128 stands for zero in the data rows.
Here are some numbered points:
[128 255 162 124 123 255 126 121 128 161 128 130 123 124 138  71 129 131
 121 128 130 128 130 128 130 130 126 126 128 128 125 130] 0
[ 76  37  81 129 128  35 129  74 126  58 127 221 132 121 105 208 174 131
  76 137 211 120 140 128 141 118 255 120 121 128 121  30] 1
[138 124 128 130 254 126 124  11 136 131 129 210 131  97 133 134  73 127
   4 141 122 126 129 125 128  80 255 128 128 124 131 191] 2
[125 136 136 130 125 129 133 120 121 123  69 123 135  91 136 136 127 123
 116 128 135 126 131 128 132 129  88 125 134 152 126 135] 3
[130 186  92 127 132 186 120 126 121 199 133 132 128 133 148 176 129 132
 120 133 122 128 182 132 136 131 127 125   0 255 130 123] 4
[128 107 117 124 127 108 129 124 127 255 129 130 131 136 186 142 127 131
 122 133 131 127 130 128 130 130 126 126 128 128 125 130] 5
[115 161 230 121 122 156 124 135 113 151 124 121 109 124 122   0 160 121
 111 154 117 108 133 130 131 113 191 132 128 124 114 220] 6
[122 117 180 242 142 113 122  97 118 250 130 137  38 114 172  48 146 221
  94 159 136  94 130 127 134 120 146 127 178 125  63  93] 7
[138 127 127 126 126 131  99 117 124 129  85 114 128 129 127 127 153 130
 120 134 103 123 160 139 105 132 169  87 107 114 124  33] 8
[130 128 124 117 122 126 129 126 124 132 162 127 132 130 134 133 102  98
 119 104 129 157 126 126 130 130 126 126 128 128 125 130] 9
[129 132 126 122 122 113  39 118 184 124 130 134 151 128 129 130 123 255
 133 109 123 133 134  96 150 132 123 114 115 142   8 115] 10
[117 115 130 140 137 133   0 122   0 134 124 124 131 130 133 114 132 130
 121 134 128 121 147 132 132 128 118 122 217 129 119 114] 11
[131 129 130 129 134 128 122 255 126 131 131 165 133   9 128 123 124 126
 255 130 121 121 175 133 140 131 124 127  87 177 131 130] 12
[125 128 129 199 124 127 129 123 125 129 128 126  74 132 129 130 129 131
 123 128 130 128 130 128 130 130 126 126 128 128 125 130] 13
[ 53 124 131 123 125 133 128  47 124 131 127 115 133 131 127 128 134 128
 123 128 130 128 130 128 130 130 126 126 128 128 125 130] 14
[129 138 175 130 153 147 127 122 123 116  14 127 129 117 117  66 128 126
 118 133 126 125 126 132 199 107 119  69 125 133 124 123] 15
[125 172 149 118 115 174  96 117 255  94 132 130 138 120 107 101 122 123
 118 132 130 118 129 174 102  97 134 125 120 132 119 122] 16
[ 88 129 129 125  19 127 127 126 127 129 129  31 128  79 128 130 131 126
 124 135 195 122 127 131 132  83 125 127 124 128 125 130] 17
[136 115  83 168 126 119   9 120  37   0 162 127 103 132  75 199 125  56
 125 255 126   0 122 205 113 136 123  72 128 128 125 130] 18
[150 131 137 131 138 143 174 125  96 137   0 122 125 140 122 136 126 130
 133 126  93 115 129 127  74 142 157 145 104 128 124   0] 19
[114 127 127 217 127 131 129  29 126 130 255 128  60 127 127 128 126   0
  22 105 153 153 127 133 135 130 126  44 124 128 125 130] 20
[127 138 136 125 128 140 132 121 129 255 129 126 127 134 174 119 114 128
 123 131 133 119 222 131 137 132 179 129 255   0 127 255] 21
[130 128 125 124 108 131 131 122 129 120   0 130 124  85 124 133 126 125
 123 135 128 126 135 125  93 138 137 176 126 124 127 120] 22
[126 132 135 127 127 130  24 118  52 127 132 128 125 126 128 124 125 130
 120 130 135 120 126  34 134 129 123 130 124 128 130 122] 23
[117 140 131 159 128 136 125 155 121  75 128 181 106 126 105 125 134 123
 151 103 146 160 138 137 136 132 116 125 144 133 130 130] 24
[116 126 114 115 136 130  83 131 132 116 120 119 124 113 148 132 141 136
 112 128 140 138 168  32 148 109 100 142  90   0 142 130] 25
[ 69 132 126 118 125 131 130  69 129 126 131  20 130 128 133 129 124 132
  61 136 227 122 130 130 140 126 120 123 127 132 129 126] 26
[ 70 126 130  94 126 125 128 203 126 133 129 119 152 128 131 124 173  93
 206 123 227 133 141 128 134 130 158 125 163 145 151 128] 27
[126 126 124 133 123 138 136 112 138 144 109 139 133 121 135 150 129 131
 123 128 130 128 130 128 130 130 126 126 128 128 125 130] 28
[122 128 128 130 153 125 131 149 122 123 162 184 131 103 125 125 138 126
 152 138 144 125 135 134 119 139 126 136 124 118 132 121] 29
[132 137 149 228 121 145 129 121 128 136  26 134  47 130 126  93  90 255
 120  31 120 230 127 130   7 129  49 218 131 132  22  44] 30
[128  82 156 124 127  82 103 124 157 255  87 129 131 125 191  86 128 126
 122 134 129 122 132 180 158 130 125 150   0  75 122 121] 31
[130 128 112 106 144 128 128 123 125 160  76 126 144 199 139 162 126 199
 119  70 130 189 129 129  96  35 122 157 127 126  79 124] 32
[120 176 136 126 140 178 128 103 126 190 129 104 130 162 151 113 134 131
 102 132 148 122 127 129 132 107 117 126 123 125 126 104] 33
[134 135 132  95 176 127 106 203   0 135 137  60 157 168 129 124 126 192
 201 200 108  40  47 167 133 188  43 124 212  39 121 237] 34
[124 127 128 126  77 122 127 124 119 126 120 126 130 161 125 133 126 130
 126 132 132 122  61 133  85  65 125 255 132  24 125 127] 35
[129 116 125 255 111 134 134 123 111 120 129 141  17 124 129 139 132 126
 119 163 127 117 133 138 142  93 139 152 137 121 113 128] 36
[132 131 129 131 127 129 127 120 125 129 132 127 127 129 129 129 119 128
 122 128 130 128 130 128 130 130 126 126 128 128 125 130] 37
[127 130 128 127 135 130 129 123 127 127 127 131 131 107 130 128 129 131
 123 128 130 128 130 128 130 130 126 126 128 128 125 130] 38
[126 128 138   0 138 124 127 122 255 125 127 129 255 134 124 128 119 255
 121 100 127 153  37  27 133 125 120 127 255  78  38 125] 39
[133 156 132 123 121 143 107 117 121 107 132 141 134 140 120 117 137 129
 138 126 137 120 120 139 140 128 130 136 138 122 132 119] 40
[127 226 117 126 112 223 132 110 125  76 141 148 138 127 116 152 120 135
 129 138 117 116 132 120 129 132 121 130 118 135 127 121] 41
[128 131 126 128  20 130 129 122 126 129 132 128 128 177 128 131 124 128
 122 135 128 121 126 126 132 108 128 127 124 125 129 117] 42
[169 129 125 123 204 125 126 137 124 129 128 191 130 104 126 128 132 126
 136 132  54 121 123 129 135 135 124 126 123 125 128 124] 43
[125 129 126 127  50 128 128 120 126 128 127 129 132  21 128 131 129 133
 122 136 132 121 125 133 131 100 128 127 124 127 126 124] 44
[127 129 123 255 255 128 126 122 126 130 132 132   0 209 130 127 123   0
 122  80 128 183 130 125 137  78 124 129 121 125 248 126] 45
[127 170 169 127 185 168 129 125 126 214  97 126 132  78 161  63  71 129
 122 134 130 120 129 129   0  23 138 144 122 127 129   0] 46
[112 129 158 101 225 146 121 135 103 135 128 126 122 178 126 134 128 123
 134 134 140 114 137 129 140 130 115 144 106 135 115 124] 47
[ 89 125 171 129 120 124 101 255 182 132  92 103 129 133 133  69 127 125
 255 139 209 121  36 137 137 129 146 119 176 124 126 117] 48
[127 135 102 125 126 132 100 121 145  18 131 130 134 127  88 167 125 179
 125 126 130 123 129 123 136 131 124 122 120 129  89 122] 49
[130  98 152 125 126  98 162 126  97   0 129 130 131 128  76  89 124 128
 123 133 129 123  92 114 133 110 229 124  76 132 126 130] 50
[146 103  73  68 120 109 209 133  69 165 100 130 181 127 120 253 126  50
 108 192 138  41 116  95 119 116 116 129 128 125 202 121] 51
[145 132 140  60 123 134 132 125 117 125  85 130 178 131 130 122  94 235
 123 128 130 128 130 128 130 130 126 126 128 128 125 130] 52
[137  44  54 123 126  42 128 255 126 128 130 128 131 129 128 252 127 128
 255 132 112 120 154 128 130 130 126 126 128 128 125 130] 53
[162 130 128 122 105 126 127 180 125 127 134 170 131 154 124 125 119 129
 179 133  67 128 132 130 133 166 114 128 124 125 129 146] 54
[116 128 141 122 117 127  58 138 122 133 135 146 135 137 124 138 115 127
 131 131 131 119 141 128  37 131 121 210 122 119 124 126] 55
[129 128 129 127  97 129 123 124  64 124 128 125 132 208 128 126 133 131
 120 136 128 123 132  78 135 163 148 125 124 124 127  53] 56
[126  41 232  36 120  32 127 124 132  98 139 129 200 143 119   0 132 204
 126 245 131   6 123 131 138 139 125 129 121 131  78 120] 57
[141 131 130  93 185 127 117 232   0 133 132  49 158 183 129 123 121 158
 235 246  98  14  22 179 134 206  19 124 236  13 119 255] 58
[ 69 122 138 120 132 126 126 255 127 118 128 150 138 124 128 126 126 135
 255 130 249 117 126 123 131 123 133 129 123 123 122 125] 59
[ 60 127 126   0  80 131 130 102 128 126 127 144 255 255 126 131 124 142
 100 204 238  45 124 127 136 175 124 128 127 124 121 121] 60
[165 127 129 126 121 129 128 180 124 131 127 135 129  95 129 129 127 127
 180 130  64 123 142 131 134 132 125 127 113 142 128 124] 61
[135 147 134 241 131 154 125 143 120  93 155 136  38 112 120 157 118 121
 147 255 130   5 135 126 120 141 117 107 129 125 151 119] 62
[123 104 110 151 130 113 124 134 129 142 126 150 115 132 141 170 126 242
 126 237 137  20 137 121 133 127 129 128 128 128 126 128] 63
[129  45  83 126 124  40   0 122  41 209  73 127 131 129 156 205  93 128
 119 134 129 123  99 168 120 130  66  92 182  88 127 185] 64
[129 127 124 126 124 128 131 123 127 132   0 128 128 131 128 129 130 130
 122 131 129 125 130 127 237 127 125 129 125 124 125 124] 65
[126  58 172 113 136  56 130 122 116   0 126 120 150 128  78  52 132 124
 124  58 129 199 129 128 131 138 112 120 122 135 124 157] 66
[129 127 130 127 135 128 141 122 117 127 129 127 129 132 125 127 126 130
 119 136 131 120 173 116 133 129 126 124 120 122 129 125] 67
[128 130 129 125 125 128 129 121 126 128 120 130 130 128 125 130 127 130
 122 132 130 120  55 129  85 131 126 135   0 153 125 124] 68
[ 31 133  65 125 126 131 128  91 125  12 129 176 128 127  83 231  81 129
  87 132 255 123 128 127 135 129  92 125 121 124 128 122] 69
[193 128 126 113 131 120 131   7 128 133 136 199 125 122 117 120 126 124
  15 136  26 123 139 129 144 130 126 126 128 128 125 130] 70
[125 123 115 123  68 121 126 123 124  39 131 123 131   8  92 154  74 128
 123 131 131 124 196 133 138 101 223 124   0 255 125  88] 71
[129 118 145 124 125 119 122 121 128 114 234 127 133 111 123  82 129 134
 123 129 125 122 134 134  98 154 119  43 129 123 120 123] 72
New points follow, each followed by the numbers of its two nearest points above by angle, seen from the average point of the numbered points, nearest first.
[125 109 146   0 139 105 129 121 228 109 123 127 255 135 121 116 119 238
 120  92 133 164  60  52 131 124 124 127 255  91  51 124] -> 39 52
[128 129 128 120 117 123 130 119 128 128 134 135 134 130 124 138 120 124
 120 134 121 119 128 125  45 132 123  72 129 126 124 125] -> 72 20
[ 86 124 131 125 124 132 129  67 124 130 100 114 132 130 127 127 133 128
 126 130 102 126 129 128 115 128 126 130 127 127 126 128] -> 14 28
[127 131 119 128 126 131 101 123 227  98 129 127 130 127 118 141 129 130
 121 132 131 122 129 128 130 130 126 126 127 127 125 128] -> 16 49
[106 117 125   0 129 124 126 109 131 121 132 121 255 139 135 138 129   0
 121   0 163 255 128 121 134 124 122 126 116 124 242 116] -> 9 37
[136 130 130 123 124 131 148 119 197 128 138 125 128 131 129 131 139 125
 116 133 127 126 133 138 129 130  90 122 132 131 125 101] -> 16 37
[201 128 127 130 125 127 128  89 128 130 132  88 129 129 126 124 128 130
  87 133  11 123 129 127 132 129 122 124 123 125 125 130] -> 70 37
[133 129 138 130 213 139 123 136 121 132 131 128 129 192 124 128 130 134
 120 129 131 118 127 124 134 214 132 127 127 129 135 118] -> 47 56
[130 127 132 131 126 135 130 121 115 134 235 139 133 117 119 138 120 121
 115 147 128 107 121 130 108 133 138  24 118 123 136 117] -> 72 20
[115 203  24 149  90 190 137 116 124 255 129 130  98  56 187 237 134 105
 107  58 130 201 135 110 146  85 122 130 141 128 146 125] -> 28 5
[129 120 125 121  31 119 128 127 126 132 126 133 125 149 130 125 124 128
 121 130 127 123 124 129 144 141 129 118 122 134 124 119] -> 42 17
[129 131 128 175 123 130 255 124 106 128 129 127  96 131 127 131 126 130
 121 206 129  45 129 146 135 131 126 128 124 127 126 125] -> 62 63
[180 114 135 116 121 125 134  74 120 116 136 229 130 116 126 134 131 127
  62 120  33 126  80 129 131 141 113 129  54 198 148 121] -> 70 43
[ 88 153 127  43 119 150 136 184 131 128 131 174 192 124 140 122 130   0
 191  94 186 164 130 125 129 129 129 129 124 125 255 134] -> 27 59
[130 146  91 130 126 144 125 122 123 123  69 127 128 129 129 195 125 126
 119 130 129 125 127 128 252 126 124  70 122 126 121 126] -> 65 15
[110 116 122 114 104 135 130 116 133 123   0 133 149 118 125 123 116 150
 117 133 135 114 125 123  89  49 118 250 141 132 140 123] -> 22 35
[133  30 138 110 125  30 129 114 128  32  82 123 139 125  92 119 147 189
 111 249 122 128 130 128 130 130 126 126 128 128 125 130] -> 57 50
[135  64  70 124 126  62 120 234 155 129 129 128 131 129 128 224 128 129
 236 132 116 121 148 128 130 130 126 126 128 128 125 130] -> 53 12
[110 125 130 101 125 132 255 112  62 128   3 151 157 131 125 134 118 191
 100 127 165 130 127 162  81 131 103 236 116 124  85 159] -> 22 52
[134 119  93 159 133 122  16 116  58  12 155 122 109 113  87 183 126  72
 119 253 127   0 123 188 117 150 124  84 128 128 125 128] -> 18 62
[127 114 195 253 125 108 127 122 125 255 130 129  29 129 186  24 132 245
 120 188 128  63 128 127 134 128 125 127 122 125  47 125] -> 7 36
[128 131 129  94 127 129 130 123 128 126 130 126 156 128 128 129 124  73
 120   0 131 255  98 130 135 129  84 126  99 199 165  88] -> 9 37
[135 126 121 130 124 123  98 129 102 117 134 129 124 130 125 124 134 134
 120 128 126 125 131 144 127 128 127 126 129 126 131 122] -> 11 18
[106 143 116 127 113 145 130 208 127  99 124 138 140 120 113 149 128 136
 207 129 185 121 131 127 129 145 105 123 146 119 125 114] -> 59 27
[125 128 126 123 125 131 130 119 124 129  71 122 128 126 127 129 160 128
 126 135 133 121 129 125  95 129 179  74 124 123 121   4] -> 8 19
[220 133 125 111  89 139 139  23 133 129 136  79 146 173 132 149 132 125
  10 140   0 116 136 120 132   3  60 133 126 124 117  68] -> 70 37
[121  86 114 122 133  91 119 131 126 255 184 117 124 125 176 162 115 140
 135 124 141 132 124 112 163 148 113 135 115 143 122 123] -> 5 31
[126 128 130 129 232 128 165 122 194 128 129 130 128   4 127 128 124 130
 119 132 129 123 128  71 135 186 125 126 124 128 128 125] -> 38 43
[ 95 149 127  63 121 144 134 171 129 128 130 148 175 125 137 123 130   0
 175 102 178 155 130 125 129 130 129 128 125 126 255 133] -> 27 9
[ 30 125 131 128 118 126 130  93 133 132 130 104 131 130 126 131 133 133
  93 136 255 120 129 130 136 126 123 129 119 130 127 119] -> 26 69
[128 130 128 122 225 131 128 123 126 129 129 130 133  28 128 124 125 128
 121 134 128 123 132 131 135 192 125 123 121 125 127 121] -> 38 43
[130  86 162 126 125  87 173 124 127   0 128 129 131 129  55  71 124 128
 122 133 128 122 110 117 134 127 227 124  93  98 126 131] -> 50 66
[127 120 123 117 124 128 116 123 119 126 124 127 126 123 139 128 163 121
 114 122 129 127 124 132 149 130 126 126 128 128 125 130] -> 38 37
[154 169 131 109 140 176 127  39 125  79 117 128 126 135 113 124 116 128
  37 141  87 121 131 115 128 151 111 127 121 108 117 131] -> 70 41
[125 130 128 125 123 129 127 120 128 130 128 127 129 128 128 130 128 127
 122 137 131 121 207 127 133 130 126 126 115 147 124 124] -> 67 4
[128  93  99 254 125  92 200 122 255 255 132 127  33 128 203 178 128   0
 120 255 127   0 128 122 133 130 126 125 126 126 255 124] -> 62 36
[ 81 131 126 120 125 131 129  81 129 126 130  45 131 128 132 128 125 132
  75 136 204 122 140 129 139 126 124 124  93 110 128 108] -> 26 17
[125 130 128 127 125 128 128 122 124 130 190 127 126 127 127 130 130 131
 122 134 131 120 128 131  89 129 124  15 124 128 126 122] -> 72 20
[120 114 124   0 132 122 126 112 133 118 134 124 255 143 136 141 130   0
 130   0 139 255 130 120 133 122 121 125 114 122 255 112] -> 9 37
[126 130 126 122 130 128 132 125 124 131  55 124 133 127 128 127  94  83
 122   0 130 255 130 128 130 130 126 126 128 128 125 130] -> 9 37
[136 118 121   0 210 134 142 139 155 133 142 135 255   0 128 135 125  44
 119 158 132 104 130 128 130 130 126 126 128 128 125 130] -> 38 51
[135 161 132 123 121 148 136 114 140 101 131 146 136 143 115 112 139 130
 142 124 139 118 117 106 140 125 132 139 142 122 133 118] -> 40 41
[127 128 128 127 136 128 128 122 126 127 128 129 131  63 130 128 142 128
 121 134 131 122 129 128 136 179 143 127 126 126 126 242] -> 38 21
[128 100 113 125 124 101 129 124 127 255 129 130 130 126 203 147 128 130
 123 133 131 128 130 128 130 130 126 126 128 128 125 130] -> 5 31
[118 128 127 195 128 130 130  52 125 130 188 129  76 127 128 128 129   0
  45 111 147 146 128 130 125 130 123  57 124 127 126 148] -> 20 37
[113 233   4 187  80 219 112 116 133 255 128 129  69  36 196 255 136 102
 100  52 130 208 135 121 146  73 125 133 143 131 151 124] -> 28 4
[139 199 100 131 127 206 130 144 126  28 228 129 127 123  89 178 129 125
 138 131 126 125 121 129 130 129 123  97 118 115 129 124] -> 41 49
[128 242  44 129 123 246 128 123 125 116 152 126 129 125 122 255 126 130
 122 133 129 120 130 128 130 130 126 126 128 128 125 130] -> 41 0
[133 106 136 125 128 103 105 128 105  81 132 127 131 129 112 102 131 130
 120 107 127 148 131 141 128 131 125 125 127 128 129 123] -> 66 50
[120 131 130 148 134 135 123 122 130 124 142 129 125 141 128 146 120 145
 121 141 136 105 142 129 125 126 134 139 159 255 122 129] -> 4 71
[130 131 131 127 123 128  23 123 133 130 132 129 132 127 123 131 125 128
 119 128 129 120 125  53 133 129 131 125 121 126 124 124] -> 23 25
[131 115 127 122 122 100  18 117 185 108 130 150 149 128 124 128 122 255
 132 110 122 134 131 107 150 130 122 114 117 145   4 116] -> 10 49
[134  65 161 109 137  61 135 122 131  73 114 120 143 137 116  88 121 154
 120  81 131 182 134 135 128 122 134 127 255 134 102 122] -> 66 39
[125 129 131 124 124 123 125 124 126 133 124 125 129 125 128 126 133 126
 124 137 133 125  16 129 138 125 121 129   0  89 127 124] -> 68 31
[122 123 132 120 135 127  64 123 255 128 107 126 119 154 132 131 155 130
 122 142 131 132 128 143 118 118 101 142 134 128 125 111] -> 16 10
[130 173 101 127 131 172 112 126 138 182 132 132 129 131 144 165 128 132
 121 134 124 126 170 143 136 131 126 124   6 255 130 123] -> 4 71
[129 129 131 100 148 128 128 123 125 129  60 125 148 219 128 130 126 222
 120  52 130 206 129 130  87   8 122 168 126 126  64 123] -> 32 30
[132 114 154 124 126 113 124 117 125 109 255 124 133 125 118  68 133 137
 122 126 124 121 133 134  88 126 119  17 130 124 118 118] -> 72 20
[152 137 127 127 146 136 171 104 106 121 129 127 130 133 125 128 131 130
 102 136  95 119 242  79 134 131 127 126   3  70 125 125] -> 67 25
[176 129 127 123 101 128 125 194 124 129 132 181 132 156 125 126 130 128
 198 130  51 127 129 130 135 174 125 129 124 125 132 125] -> 54 61
[128  84 166 126 126  84 128 123 124  10 128 129 129 129  81  66 119 127
 121 133 127 122 111 123 135 126 209 122  93  98 126 161] -> 50 66
[ 77 124 184 131 119 122  92 255 199 134  81  96 130 134 134  51 134 124
 255 140 233 121  51 139 138 129 136 118 128 128 125 130] -> 48 59
[129 130 128  63 128 130 127 123 125 128 127 127 178 129 122 129 121  82
 120  61 127 198 128 128 136 128  34 126 127 125 159  93] -> 9 37
[126 125 140  91 163 125 128 125 125 124 223 127 153 192 126 111 129 128
 122 196 129  54 126 125 163  68 128  18 124 127 127 124] -> 72 57
[131 132 132 123 124 132 148 119 197 125 137 128 127 131 131 132 137 125
 117 131 127 126 129 139 126 130 109 121 129 125 124  95] -> 16 28
[130  74 174 123 127  75  93 124 166 255  77 131 132 124 197  57 127 125
 123 135 129 122 133 195 165 131 124 157   0  61 120 122] -> 31 5
[110 109 104 160 133 113   8  43 173 174 131 144 102 131 146 163 135  29
  40 189 156  55 132  89 136 129 125 130 114 128 189 125] -> 20 18
[118 228 154 124 124 231 127  79 128 153 129 129 124 126 136  84 129 130
  76 129 147 126 113 128 130 130 126 126 104 166 126 129] -> 0 33
[126 131 128 125 126 130 126 121 125 128 255 127 128 126 128 128 130 127
 121 134 130 123 129 129 122 129 126 126 128 128 125 130] -> 72 9
[129 142 200 125 125 140 129 124 130 104 131 124 128 130 117  10 124 126
 122 133 130 119 129 126 135 130 125 127 126 127 129 125] -> 6 57
[126 127 125 150  93 131  85 126   0 130 126 128 114 118 126 126 122 122
 122 104 129 153 131 179 131 123  91 125 197 185 130 162] -> 11 64
[128 134 133 125 124 127  36 125  52 128 134 128 131 131 136 134 131 129
 124 132 130 127 130 224 137 136 125 125 126 122 129 125] -> 11 64
[112 116 126 132  80 129 134 129 135 131 133 138 118 158 147 132 123 137
 122 120 133 126 109 133 129 108 121 128 130 141 134 127] -> 42 17
[128 132 120  20 134 126 130 120 133 126  91 129 220 129 122 127 130   2
 125 190 124  56  44 122  50 131 178 117  99 238 220 153] -> 51 68
[120 121 134 117 129 125  59 123 255 128 144 124 117 132 134 131 163 130
 123 145 132 135 128 158 132 134  93 116 137 129 124 108] -> 16 10
[127 129 131 105 141 129 127 123 145 128  74 125 143 188 126 127 126 199
 122  69 130 189 128 137  99  22 118 155 129 126  81 129] -> 32 30
[ 63 123 133  25 124 123 127 196 125 146 129 146 208 128 133 116 132   8
 196  98 239 159 196 129 131 131 110 127 255 201 211 142] -> 27 59
[126 130 129  79 175 129 127 124 125 129 250 127 161 209 128 129 129 129
 119 214 129  35 127 125 172  49 129   0 122 124 128 123] -> 72 60
[124 129 129 128 127 132 132 122 127 130  36 130 134 128 129 131 130 131
 119 132 133 122 255 128  79 129 125   6 213   0 126 123] -> 21 8
[131 131 139 130 120 143 149 114 132 129   0 118 128 134 122 122 123 130
 119 123 129 123 255  89 109 126 136 157 240 127 131 124] -> 22 21
[130 117 144 130 174 117 124 121 123 100 139 126 126  62 117 104 121 127
 119 134 132 123 152 124 127 186 139 132 117 125 131 164] -> 38 66
[150 117 133 158 130 116 123   0 126 116 148 113 109 125 120 117 127 131
   0 109  95 146 125 130 155 126 128 139 128 127 131 121] -> 70 20
[121 117 124   0 131 123 154  90 123 121 109 123 255 140 135 138 143   0
 102   0 140 255 129 124 128 124 135 126 117 123 241 116] -> 9 37
[107 129 126 132 127 129 106  73 114 124 132  35 129 128 125 129 126 129
  74 138 164 121 124 134 136 136 127 120 127 122 126 126] -> 26 17
[130  88 163 124 127  87 101 124 157 255  88 129 131 125 181  72 127 125
 123 134 129 123 131 180 158 131 124 149   0  58 123 123] -> 31 5
[130 131 128 130 190 131 128 121 126 125 128 125 126  43 127 131 118 127
 119 133 133 124 133 124 131 203 143 123 125 124 132 175] -> 38 43
[126 128 131 125  87 127 127 124 127 127 130 128 131 159 125 129 130 130
 122 134 128 119 128 129 135 108 125 122 121 129 128 120] -> 42 56
[129 163 143  82 171 162 121 126 102 222 115 126 165  91 165 105  81 175
 119 143 129 109 127 131  46  49 133 151 123 127  92   0] -> 46 33
[131  85 140 148 172  85  55 118 102 158 130 125 111 131 137 109 121 116
 121 162 125  89 131 157 137 152  94 125 125 129 137 170] -> 64 11
[ 83 109 123 121 125 110 129  82 128 131 131  43 130 128 133 133 119 131
  73 136 205 123 130 130 139 127 119 124 127 131 128 127] -> 26 17
[129 142  99 129 126 141 125 122 124 124  83 128 129 129 129 180 127 127
 120 131 129 125 127 127 225 127 131  83 123 126 122 123] -> 65 15
[129  63  93 126 106  61   0  78  60 191  87 130 131  99 150 187 103 129
  72 133 128 123 140 159 124 143  77 100 180 136 127 155] -> 64 11
[118 141 118 131  66 135 124 118 119 118 121 118 116   7 137 118 135 142
 114 138 133 118 130 128 130 130 126 126 128 128 125 130] -> 44 17
[139 119 121 132 145 135 122 123 128 128 134 135 123  53 131 133 134 126
 119 135 124 130 136 125 132 216 136 126 131 126 141 125] -> 38 29
[123  98 104 157 129 108 124 131 130 146 126 130 111 133 145 182 126 255
 119 255 139   0 142 120 134 125 129 129 128 128 125 130] -> 63 62
[134 126 147 255 132 133 124 141 118 121 125 138  12 109 133 146 114 120
 148 255 131   0 136 125 118 145 115 112 128 126 157 118] -> 62 36
[134 121 123   0 191 133 139 135 149 132 139 133 252  21 128 134 125  46
 119 102 132 162 123 128 131 129 126 126 124 153 137 129] -> 38 9
[125 131 132 130 141 135 126 122 130 123 145 127 130  60 128 120 139 126
 120 134 130 120 123 131 108 177 138 136 171 124 126 216] -> 38 21
[147 160 130 115 161 164 137  56 153  89 120 129 128 120 114 124 121 130
  57 141  97 121 130 115 129 151 115 128 121 112 121 131] -> 70 2
[152 126 129 127 126 129 128 141 124 128 129  45 131 128 130 127 127 128
 141 135  91 123 128 129 134 130 127 125 123 127 126 125] -> 61 37
[ 68 123 134  24 143 124 127 199 126 146 129 157 207 115 134 118 129   8
 200  98 230 160 174 129 130 132 126 126 255 185 211 123] -> 27 59
[177 130 123 125 131 129 124   0 124 132 127 105 128 128 127 129 126 134
   0 134  43 126 127 126 136 127 127 128 127 129 129 123] -> 70 37
[135 214  85 145 133 228  60 119 189 130 140 134 110 121 137 209 121 255
 113 255 132   0 132 243 153 136 138   0 108 129   1 118] -> 63 10
[139 125 133 165 104 126 127  95 120  95 133 139  96 146 115 120 127  79
  91 137 104 131 130 127 135 128 126 105 127 128 157 127] -> 20 45
[163 130 124 125 107 129 102 178 118 129 131 167 129 149 126 126 129 127
 179 132  70 126 129 130 106 165 124 118 125 127 129 126] -> 54 61
[128 145 133 126 162 141 103 129 124 186 131 138 124 110 150 124 124 132
 121 129 133 119 108 143 127 143 125 128   0 255 135 127] -> 4 68
[ 74 130 126 123 128 136 125 144 118 123 126  57 132 125 145 125 128 130
 138 152 214 126 136 134 148 147 128 139 115 130 124 118] -> 26 17
[146 128 129 128 232 129 157  82 179 128  64 120 128  34 127 128 125 130
  77 132  97 123 128  84 134 173 125 126 125 128 127 126] -> 38 43
[127 131 128 128  20 128 149 121 128 130 152 128 128 179 131 131 129 129
 122 138 128 118 125 130 147 109 128  97 124 126 126 122] -> 42 17
[129 129 128 124 128 127  62 125   6 129 128 129 130 130 127 126 129 127
 120 136 128 124 128 184 132 128 127 125 178 149 126 125] -> 11 64
[121 128 131 142 121 135 126 109 132 125 132 126 125 131 123 129 138 232
 120 255 126   0 130 131 130 127 133 129 123 132  60 153] -> 63 57
[126 112 112 126  67 111 128 121 126 109 127 129 132  45 121 155 122 132
 122 135 131 121 126 132 132 106 118 127 124 127 127 131] -> 44 17
[127 137 134 126 129 137 132 120 129 230 129 128 127 135 162 123 135 130
 122 133 133 121 201 130 135 131 167 128 247   0 126 248] -> 21 5
[100 130 127 128 125 128 126  59 127 129 128   8 131 127 127 128 127 128
  57 136 176 122 127 128 135 131 126 125 128 124 127 125] -> 26 17
[133 101 150 126 151 100 130 122 124   0 142 131 130 150  77  90 125 168
 122 137 127 117 112 126 124 147 226 105  92  99 100 129] -> 50 66
[128 132 126 128   0 130 129 122 126 130 132 129 128 192 129 132 131 129
 122 137 127 120 125 125 131 102 126 127 123 124 128 120] -> 42 17
[142 127 127 140 125 123 128 102 120 127 122 131 119 164 126 132 127 133
 101 131 103 123  76 131  96  86 125 238 130  47 124 127] -> 35 55
[196 130 123 128 122 128 129 125 125 126 128  48 133 130 131 130 130 127
 130 134  19 121 128 128 134 132 125 129 124 130 128 122] -> 61 37
[165 130 125 127 126 128 129   0 127 131 130 186 130 127 129 129 129 128
   0 134  67 121 127 130 131 129 125 123 125 127 130 123] -> 70 2
[135  64  71 126 126  61 124 234 126 129 129 128 134 130 127 221 117 131
 233 131 116 122 148 128 130 130 126 126 128 128 125 130] -> 53 12
[127 128 128 128 128 128 255 122 255 128 129 129 131 207 129 129   1 129
 122 134 131 121 126 132 133 176 140 126 128 128 125 130] -> 37 28
[127 130 127  90 126 129 117 122 171 130 128 128 156 129 129 128 128 138
 122 136 131 120 126  71 134 129 125 126 123 126 120 124] -> 39 25
[120 128 125 116  83 131 130 148 128 122  12 115 133  54 125 131 127 205
 150 116 146 144 133 126 106 119 134 156 126 124  72 121] -> 22 30
[ 96 132 124 128 131 129 135  11 124 133 133 144 128 130 127 124 123 127
 123 128 130 128 130 128 130 130 126 126 128 128 125 130] -> 14 70
